Rotation paths and how fast each direction turns (degrees per step)
Each turn is a multiple of 5 degrees from 10 to 175, or 0.
Each row of a path follows its step; steps can be skipped.
Path 1:
step 4: [ -5.3 -59.1  20.8  -6.5  25.3 -33.3  60.8  -2.8  -9.8  -3.0  24.6   7.2
 -50.1  -0.6  17.7 -36.8   5.0  -8.5 -25.0   9.0 -39.5  -3.8  38.9  -5.7
  -2.0 -36.5 -37.2 -32.7 -13.2   5.7  28.5   9.2  49.6  22.7 -25.7 -11.6
  -3.3  17.1 -34.3 -15.1 -53.0 -16.9  29.1  -9.7   7.0  12.3   2.0 -18.9
 -26.8   1.3 -13.1   4.9  23.9 -22.1   4.7  12.5]
step 5: [ -2.6  -4.2 -24.8 -28.9   6.9 -30.0  43.7  19.7 -33.6 -53.3   1.4  27.5
  14.1 -40.7 -30.7  18.8  31.5  25.0  12.8 -50.4  17.6 -17.9  12.2  -4.7
   7.2   8.2  42.3  54.4 -11.9 -36.7 -21.4  -0.9   1.2 -37.0  -7.7  18.8
 -37.5  15.3  18.4 -18.3  34.3  -4.4  -6.0  11.5  -9.1  21.4  12.5  -4.8
 -21.8   8.4 -19.3 -22.8 -32.2  18.9  15.8 -37.1]
step 6: [ 46.3  -9.9  -8.0  10.2 -18.7  35.9 -43.7  58.8   2.2  30.0   5.7 -45.0
 -60.2 -15.3 -17.2  69.0 -20.6  19.6  19.0  19.8   0.2   5.0  -4.9 -10.0
  -4.0 -44.4  29.8 -15.3  -0.6  -3.6 -10.7 -10.9  -8.2  -5.3 -15.4   5.1
  15.6 -18.2  -4.4  44.4 -39.9  -3.4 -28.6 -21.4   1.5  24.4 -15.8 -18.5
 -27.7   3.0   3.7  12.9  13.0  17.1  27.2   3.2]
step 7: [ -0.8 -13.0 -10.6 -49.4 -28.0  -9.3  10.8  -3.6 -43.4 -11.9  23.7  -0.2
  42.7  29.9  34.7  -8.0 -14.1 -12.6 -29.2  19.3 -55.4  14.9 -21.9 -17.5
  10.9 -16.8   2.4  11.9 -11.2 -13.8   3.7 -28.9  10.3   4.1   3.0 -20.8
  -5.7  20.3 -45.2  16.4  20.7  -6.0 -47.7   7.2  11.2 -16.7  -1.4  -0.7
  49.7  71.4  34.6  23.8   3.1 -31.7 -29.4  -9.5]
step 8: [ -1.8  31.6 -15.1 -27.4  44.2   0.5  14.1  -8.5  15.1 -14.2 -27.0  -3.1
 -53.6  10.9  21.5 -19.1  -2.6 -20.6  -3.1   4.6  59.2  -0.6 -22.3 -23.6
  12.7   2.1  -5.6  -3.4  -1.5  17.6 -21.3  -9.9 -14.7   5.2  14.8  27.7
  -5.2 -18.0  38.0 -22.9  -4.5  13.5 -12.2  27.0   6.4   6.6  25.2  58.1
 -16.1  25.0  31.3  18.2 -49.9  73.8 -30.4  16.3]
step 9: [ 12.8  20.3  10.8  50.9 -21.9   5.3 -39.1  38.4 -16.8  16.4   8.0  22.2
  42.8  24.6 -12.4 -36.8 -33.5  30.5 -28.2 -17.9  18.2   1.8 -24.1  42.3
  12.4   3.5  -8.6  25.3  29.5  35.4 -20.6 -12.4  23.1  22.7  -2.6  10.0
  36.5 -18.6   4.2  25.0 -24.4 -37.6   5.0  63.9   7.3  -4.7  -5.4 -44.7
  -7.1 -23.2   0.9   0.1  35.8  20.5  -8.1  -4.0]
step 12: [-32.4 -10.3 -21.9  -8.9 -11.7   4.8   6.6  40.2  31.8  12.2  21.1  14.4
   9.0  -0.9  -6.4  50.2  -9.1  44.9   1.1  33.9   3.0 -17.6  34.5  54.1
  21.3  -9.2  45.3 -66.7   5.5  -0.2 -36.8  -4.8  11.6  41.6 -32.5 -13.4
   0.3  16.1 -16.6 -38.3 -19.4  -9.5  17.2  10.6   8.9  15.5  -1.0  -0.5
  -0.8 -32.7 -38.8  43.6 -13.2 -17.6   9.1 -12.8]
step 13: [  5.1 -54.9  32.8   4.8  55.6 -37.4 -21.3  11.7 -14.8  10.5  22.6 -21.4
 -23.0 -18.5   2.7  10.5  -2.6  18.0  13.5 -34.9  -9.1  21.0  11.1  -6.6
  -4.0 -30.4 -27.8  15.5   8.9  -0.6   9.8 -15.7 -42.1 -43.4 -12.5 -32.0
  -1.7  40.8 -23.9 -37.7  49.9  12.3   2.2   9.4  38.1  22.9   4.6 -13.4
  20.6  52.9  11.7 -26.6  13.5 -24.1  -9.2 -16.1]
Speeds:
[  0.9  -4.2   6.9  -0.6  -9.7  -2.0   1.3  10.4   5.4   0.9  -8.4 -12.4
   3.8  -0.5   1.9  -5.9  -0.4  -4.3   3.3  15.4   5.4  -2.0   9.1  -6.5
  14.1   1.7   2.6   3.6 -12.1  -6.2  -1.9  -1.7  -3.4   2.1  -0.9  -4.7
   2.2 -13.9  -7.2   4.5  -2.5  -7.6  21.6   4.4  -2.5  -0.2   6.9  -5.0
   0.0   2.3   5.7  -3.5  14.4   8.0   0.3  -1.6]
140
[ -7.2  -4.3  -3.9  12.1  -4.0 -17.4   3.2 -15.8   9.9   1.0   2.7   1.6
  -3.4 -12.7  -4.9   1.0   0.3   0.5   1.0  -0.7  -0.6   0.7  16.8  -1.5
   4.1 -12.1  10.1   0.9  12.1  -4.2   0.9  -1.0  -0.4  -2.2  -7.9  -6.3
  11.0   3.9  -9.5  -3.9  -1.8  -1.3   4.1  -1.9  -9.0  -2.8   0.5  -9.5
   1.7  -0.7 -10.3  -4.0 -11.6   2.7   4.5   3.7]
45
[-12.2  -1.8   3.6   6.9  -0.9   2.5  -1.1   7.5  -7.8 -11.7 -15.7   2.3
  -3.6   1.7   1.9  -7.8  14.1  -4.0   2.5  -2.3   3.0  -5.3   4.3  12.9
 -16.2  -2.3   7.9  -5.3  -7.5  -3.2  14.1  10.1   7.8  -2.5   1.6   4.9
  -2.4   9.5   0.0   2.2  -9.7  -2.8   3.4   5.5   0.2 -10.0  -1.4  -4.0
  -3.6   1.8 -10.8  -0.5   5.2   2.3   8.8  -1.6]
55
[  0.5  -6.4   8.0   2.0  -5.5   2.1  10.4   0.4  -5.7   9.7  -6.8   4.7
   0.2   7.1  -0.4  -2.7  -2.9   4.7  -2.2 -11.6   3.7  -0.5   4.5  -2.1
   3.4 -14.5  -4.0  -0.6  -2.0   4.7  -3.1   5.3  -5.1  -5.9   5.4   8.5
  17.9  -6.5   6.4   3.7   5.2   5.8   5.2   8.0  10.5  -9.5  15.1  10.3
   5.9   3.7  -8.2   8.1  -2.6  -8.1  -3.6  11.6]
65
[ 12.6  -7.8   4.4   0.8   3.5 -10.8   2.6   0.4   3.2  -6.2   5.0   3.7
   4.2  -1.8  -1.7   5.5   5.0   3.3   8.7   2.8  12.4 -13.4  -7.0  11.4
  -1.8   6.7   4.3  -1.0  10.0   5.0  -7.0 -10.8  -5.4  10.3   3.1  10.6
  -1.7  -5.7  -3.7   4.5  -3.9   8.8  -3.0   7.1  -6.1   2.3   3.2   6.7
  10.5   2.9  -7.0  -0.3   9.3   2.4  18.0   4.3]
110
[-10.4 -16.9  -1.3  -1.4   4.7 -11.3   2.6   0.8   9.9   6.2   1.4   8.3
   1.5   5.4   9.8  -4.4 -10.0   6.2  -3.9   3.8  13.2   1.3  -5.2  -1.8
  -6.2  -2.2  -0.3   6.8  -8.3   3.2   5.2  -0.1  -1.8   5.3   2.3  -0.7
   1.1  10.6  10.9  -8.5   1.9  -9.1   3.0  -4.4 -11.1   7.9  -4.7   3.5
   1.3   1.8  -3.6  19.3   6.0   6.9  -5.7  -4.7]
85
[  3.5  -0.1  -1.1  11.6  -4.5   6.0  -6.5   7.9  -1.6  10.7   8.6   4.3
   0.8  -4.0   2.9  -1.0 -10.6  -6.4   6.2   7.1  14.1  -5.3  -7.5  -0.4
  -0.5   3.6   7.1   2.8   6.3   7.6   3.3   3.7  -2.3 -15.0  -7.6  -2.4
   5.3   9.1   1.1   9.3  13.4   5.6   4.1  -1.0   9.4   3.7  -0.4  -6.1
 -11.6  10.0  -8.5  -7.1   2.5  -5.5   4.2 -12.4]
100
Path 2:
step 0: [ -0.3  11.0  10.5 -23.4  11.1  16.2 -39.5 -27.1  -3.4  25.4  21.9 -10.0
   9.4 -12.2  29.6  -0.9 -26.4  24.4   4.6 -10.4  -3.4  43.8   3.8  54.5
  -4.7  22.5  60.9 -39.2   5.2  17.6 -28.5 -36.8   1.1  27.1  32.0  -3.6
 -21.5 -22.2  25.0  13.8 -16.9  26.4  44.3  23.3  -3.0  38.4  33.1 -12.2
   5.8  24.6  26.6   6.4 -20.4  -8.5  49.1  15.2]
step 1: [  6.3 -40.4 -66.8 -43.5   2.1 -38.6  34.6   1.5 -34.4 -10.2  10.7  -5.7
  11.5  -2.5 -11.3  -9.8  -4.2  -8.8  -0.1 -11.8 -42.4  21.8   9.9 -30.7
  19.1  26.9  43.9  20.2  33.1 -41.2 -16.5  28.9  26.6  48.9 -12.8  -0.4
  15.7  12.6 -15.2  11.9  43.3  -4.7  28.0  25.9 -11.4 -28.7   3.9 -40.5
  -1.8   6.1  10.2 -13.8  -4.6  -1.4 -19.5 -17.8]
step 3: [ 24.0   1.0   1.4  53.0 -42.9  -5.5   5.1   3.5  37.5  25.4  17.8  -1.3
   4.7 -39.3 -15.0  16.5  18.7 -53.9   7.7  -9.2  -9.3 -11.2  28.3  -4.0
  52.6  -1.1   9.1 -41.5   1.5 -41.7  14.7 -14.7  25.4  43.2  -3.7 -23.8
  30.5 -25.2 -18.5   3.9 -17.1 -28.8  31.6 -35.5   0.0  16.4 -51.7 -19.2
 -30.6  17.2  21.7  13.7   3.1   2.8   5.8  -4.6]
step 4: [-66.5   5.2  33.1  13.1  17.4 -38.7   9.4  -0.5 -12.6 -24.1 -15.6 -60.0
 -16.8  56.5 -32.3  39.2  -0.2  -7.3  53.4 -20.7  -8.4 -27.1 -16.7  18.8
  17.9  14.6 -24.0  21.2  20.3  28.9 -16.9  16.6  13.4  14.4 -18.2  -3.9
  39.0  16.1  11.4   3.6 -16.1  24.6  27.7 -13.1  15.0  11.5   4.3 -17.7
  10.2  -3.0  -2.3  49.8   7.2 -10.5  21.1   1.3]
step 6: [ 10.6  31.1 -21.3 -68.2  22.1 -47.5  18.6 -25.1 -35.7   1.5 -21.1 -11.3
  26.4  -8.0   4.6  30.5 -11.5  12.6 -12.7  -6.3 -27.6  17.9  20.2 -45.7
  15.2  28.5  24.3   0.8  48.9 -14.7 -15.2  31.6   9.7  15.8 -32.3   1.0
  33.9  12.1 -18.8  34.5   8.8   4.3  39.3  45.4  -7.9 -24.4 -23.7 -11.3
  -2.7  19.4   1.2  -0.8  -8.2  42.3 -10.9   1.8]
step 7: [-29.2  -4.8  15.2 -13.3 -21.5  15.8  15.6  19.2   1.6 -63.9  30.4  10.3
   8.4  -2.5  39.2   8.3   2.9  40.1  34.4  35.4   3.7  37.2  25.1   2.0
   1.8  11.7  20.2 -70.5  30.7  26.2  13.0   1.2   5.9  22.6  21.0  -8.6
   9.5  30.1 -25.4  16.1   0.4 -35.9 -46.2  15.1  37.9   9.3  22.5 -24.2
 -13.0 -21.4  -0.3 -13.5  12.7 -27.4  25.4 -10.9]
step 10: [-10.9 -34.9  -6.0  11.9 -14.1  33.8 -11.9  16.4  -6.1  34.5  -5.1  11.1
 -24.5 -27.9  22.1  20.4 -25.6  -6.5 -10.0  -9.1 -50.1 -13.1 -19.4  54.8
  34.6  11.0   8.2 -20.4  -9.8 -37.5 -32.4  10.8  57.8  21.6 -14.0 -21.3
  30.5  47.8  24.4  18.1  31.0  10.5   1.0 -10.2 -33.3  15.1  45.0  22.5
   1.5  19.4   7.6  -7.8 -20.5  -1.6  39.5 -10.6]
step 12: [-24.0 -13.0   8.3   8.6 -23.6  11.1  28.8  16.4 -39.2 -50.4  22.7  16.0
  23.7  -3.7   2.8  -8.9  13.7  20.2  38.2  30.8 -15.6  27.5 -13.9  25.4
  22.5  -8.2  40.7 -39.0  34.6   7.3   5.9  12.4  25.2  45.4  13.3  -4.2
  31.3  13.5   8.6  28.4 -19.6 -29.0 -40.1  -6.1  43.9 -33.2  -1.0  14.6
 -52.5  -1.9  35.2  22.2  24.4  -2.1  -2.7  -5.5]
Speeds:
[ -1.5  -2.4   2.3  11.1  -2.6  -7.8  -6.0  -4.4   0.0  -8.4   3.6   0.1
   3.3   0.9  -3.2   2.6   5.7  12.4   1.7  -7.5  -1.3  10.8  -3.7 -18.6
   1.6   7.6  -5.9   0.7   0.6  10.7  -0.3   2.3  -1.0   4.8  -8.3   2.6
  -8.3   0.3  -0.2  -3.6  11.7  15.1   6.5   0.0   2.8   1.6 -10.4  18.3
   9.2  -0.4  -7.6   2.2  -3.2   1.7  12.8  -3.1]
155
[ -0.3  -0.5 -13.1   2.4   4.6  -0.7   7.6 -10.8   7.2   5.6  -4.2   4.6
  -8.6  -3.8  -7.3   1.4  -7.4   5.2   0.9  -5.6 -15.5  -5.4   5.3 -10.7
  -5.4   0.6 -15.6   2.0   0.3   0.2   7.6  -6.8   3.6   4.9  10.3   2.3
 -12.1   3.3  -5.0   8.3  -4.5 -13.3  13.4   3.0  -6.0  -3.3  -5.4  -2.6
  -1.6   1.0   8.4   7.7 -10.2   2.9  -2.1  -4.2]
145
[  1.4 -15.0   7.5  -9.1  -0.5  -0.3   3.8   7.6  -3.0  -2.1  -2.8  -3.9
  -5.5   7.6   1.5   6.0  -1.8  -4.6   9.4   4.7  -3.4   3.0   6.0   3.7
  -6.9   1.5  -0.6   3.1  -7.1  14.7   0.6   2.6   1.2   5.9   8.4  10.5
  -3.5  11.1   8.3  12.0   5.9 -10.7 -14.5  -9.6   0.2 -10.1  -1.2   5.2
   8.8  -5.3  -0.9  10.1   8.3   5.7   8.5   3.6]
140
[ 11.7   7.6  -0.9  -5.1  -4.5  -3.7  -3.1  -0.4   6.7  -1.1  -7.8  -6.1
   5.0  -0.7  -7.9   0.2  10.5   0.0 -14.9  -2.8  -3.5   2.9   7.3   8.0
   2.7  -2.5  13.4  -4.3  -4.6   2.3  -3.1 -13.1  -2.3   5.0  -1.8   3.5
  -8.4 -10.5   0.7   6.0  -8.5  -6.3   4.1  -4.6 -12.9   8.8  -3.8   3.3
   8.2   5.4 -12.3   2.3   9.0  14.2   0.3  -8.4]
135
[ -1.2   5.6  -2.1   0.4  -7.5  -1.6  -5.2  -0.5  -0.7   0.0  14.8   1.6
 -11.0   3.4   5.0   3.4  -0.8   6.5 -13.7  -3.8  -2.7   9.1  -8.2   4.4
  -3.1  -4.7   0.3   5.0  19.8  -8.0  -3.5  -1.9  -3.1   3.5   8.9   8.0
   6.3  -3.4  -3.4   2.6   4.8 -12.9  -9.8  10.6  -1.8  -8.3 -16.8   2.3
   3.5   0.7  -8.3   1.4   4.7  -9.8  -2.9   3.8]
70
[  7.7  -1.2   9.5   8.5  -0.7  -5.0  -1.2  -2.2  -7.6   3.5   1.2   0.5
   2.4 -13.9  10.6   5.6  -5.9 -10.3   1.3   3.1   1.6  13.6   1.8  -3.4
   4.6   3.5  -3.9   3.2   2.0  -0.1   4.6  -9.5  -5.3  -3.6   3.0  10.0
   3.1   0.4  -2.0   3.7 -14.4   7.9   6.5   8.3   2.9 -12.0   5.3   6.8
  -5.8  15.5   9.4   7.2  15.7   4.5  -2.0  -3.4]
120
[-10.3   4.8   2.9   7.5  -7.9   6.1  -6.7  -8.4  11.2   4.0   2.6   4.2
   5.7 -11.8  -0.6 -10.0  -2.7   1.1   2.9  -5.3  -3.4   1.1   0.6  -6.8
 -10.6   8.9  11.9  -7.1  -2.0   4.6  -6.5  -3.4  -6.0   1.9   8.0   5.9
  -7.4   7.4  -2.7  -1.3   5.8  -5.9  -2.3 -15.0  14.9   0.5   5.8 -11.4
  -1.8   7.7  -6.9  -1.4  10.8  -8.8  -4.4  -0.8]
160
